Each path below is one point turned by a fixed rotation once a step. After each direction that follows a path, write how fast that rotation turns it, in degrees each step (0 if it stays still).
Each turn is a multiple of 5 degrees from 10 to 175, or 0.
Each row of a path follows its step; steps can be skipped.
Path 1:
step 0: [  1  12  13  -2   6   6  11   6  -5  -9   9  -4   8 -21  12  -5  -5   7
  -8   5 -14  -8   6 -11   3   3 -17  15  -7]
step 1: [-28  -9   4   2 -12  17  -5   2   9   2   1  -8  -5  -4   1   5 -16   5
  11   1  16  -4   9  -1   1  -5 -16  11  -8]
step 2: [  8 -10  14   7 -10   0 -19   3  19  15  -3   8 -17  11   5  -8   3   7
  -3 -18   2   0   5   4   8  10  -7   6   7]
step 3: [ 16   2  -5  11  11  -8   1   7   6   6  10  16  -2  -6  10 -11  -5  -9
  -7  12  11 -10   3 -16  -6  18   4  12  -1]
step 4: [ -1 -10  -6  -5  -5  10  17 -12 -16  19  -1  -8   9  -2  14   1  -5  -4
  -9   3  10  -2  13 -11   9   6  -2  -3 -18]
step 5: [  0  -2   6  -5 -12   2 -17  -9 -16   2  12   6   0   7  -1 -11   0  -3
  14  -1  12   3  -1  16  28   1  -8  -2  -6]
step 6: [  6   0   2  17   1  -4  -6  15  -3  13  11   8  -2  -8   4 -11  19  12
   4  18 -14  -6   2   5   6   2 -15  -4  12]
step 7: [-10 -10  -9  21   3  -1   3  -2  -7  10  10  -8  -4 -19   9   6 -10  -3
  10   2   2   0   9   3 -24  12   3 -12  -3]
step 8: [ 14  -7  14   0   2  -1  -3 -25 -12   4   0   4  -6  -6   5  13 -15   6
  -2 -23  -5   0  -6   6   1   2 -11  -5 -11]
step 9: [  9   5  -1   5  12  13 -10  -3   6 -11  13   8  -3 -13  -4  -9  -8   4
   3   8  -6 -24  -9   2  16 -12  -5  12 -11]
step 10: [-23   1  -8   1   3  17   1   0  17  13  -6  -4   4 -15  13  -7   3   4
   0   2 -15  -4  20   6   3   5  -2  10  -4]
Speeds:
[ 1  3  1  1 -1 -8  7  4 -8 -2 -1  1  7 -3  3  8 -7 -3 -2 -3 -1  1  4 -1
 -2  6 -1  2 -3]
95
[ 5  1 -2  4 12  1 -1  9 -3 -6  3  1 -3  4  4 -3  3 -4 -1  4 -5 -2  2 -4
  2 -3 -3  4  3]
115
[-3 10 -1  2 -8  7  8  2 -2 -1 -2  1  1  2 -1 -5  1 -5  4 -2 -2 -5 -1  6
  4 -2 -6  1 -1]
80
[-1  6 -2 -8  4  1 -4 -5 -2  0  1 -2 10 -3  3 -3  1 -1 -3  5 -2  1  3  2
 11 -1  6  3 -3]
70
[  7   4   5  -6   2  -2  -1   5   2   6   5   4   6  -5 -11  -4  -1  -1
  -1   1   0   0  -5   0  -4   1  -6   1  -1]
120
Path 2:
step 0: [  5   6  -3  14 -20  -6   7  -5   8 -10 -12 -19  -2 -10  11   4   9   8
  11 -15   7  27  14  14   5   1 -10  10  -2]
step 1: [-20  -4   6  12   6  15  14  -4   7   7  10 -12   3   2   1   9   8 -18
 -14  -8   8 -13  -4   3   7 -21 -13  17  12]
step 2: [ 13  -2  13  17 -26   0   1 -25   9 -20   1   1  10  -6  -1   2   1  -7
  -2   2   7  11   2   1   4  21   1  10   9]
step 3: [  0 -10  20 -14   2  -3  12  12  13   1  -2  -2 -11   1   9   2  -6 -11
  -6 -17  -2  -7   8  -2  21  -7 -16  28  -1]
step 4: [-16   6   4  16 -25  -9   2   0  -5 -16   9 -10   7  -5  -3  15  -5   2
  15   4  11  24   3 -11   6  -3  -7  14  10]
step 5: [ -1  -9   1   8  -5   5   2  -1  24   7  -3  -3  -2  -3  11  -3  12  -1
  -2  -8  17  -6   1  27  19 -10 -28   7  -1]
step 6: [ -6  -3  13  10   8  -3  -2 -27  -6 -10   3 -23  14  -2   2  19   6 -18
  -1   1   7   8   6  -8   5   6   3  18  13]
step 7: [  0  -5   2  19 -16   8  19  -1  18 -11   0   7 -12   0  15  -4  -8   0
  -9 -22 -12   0   5   8  20  10  -9   9   2]
step 8: [ -8  11  21  -8 -13   3   3   3   0  -1   2 -12  13  -6  -3   6  10  -7
  -3  -2  13   8  11 -10  -8 -15  -4  37   5]
step 9: [ -2 -15   4  15 -22  -4  11  -3  15  -7  -3   2 -10 -14  -7  12  -5 -14
   7  -2  12   4 -14   6  17   0 -22  -7   8]
step 10: [  5  -7  15   1   8  -7  -3 -12   3  -7   9  -9  16  17  13  -2   5   3
   3   5  17   2  13   6  21  -7  -4  29   3]
Speeds:
[-3  0 -6  5  6 10 -1 -5 -4 -1 -3 -2  1 -3  8  3  6  3 -4 -6 -3  1  2  5
 -2  1  3 -1  4]
65
[ 8 -5  3 -2  4  1  6 -2 -5 -1 -6  0  3  3  5  6 -7 -3  9  3 -4 -3  1  3
  2  5  0  2 -1]
100
[ 1 -3  2 -2  6 -5 -8 -5  2 -5  4  1 -2  2  1 -3 -2  0 -7 -4 -3 -2  2 -5
  7 10  5  2  0]
90
[ -3  -1  -3  -1 -10  -9   0  -2  -2  -6   0  -1   7  -4   2   3   3  -1
   0   0  -9  -6  -3   4   1  -1   2  -5  -2]
155
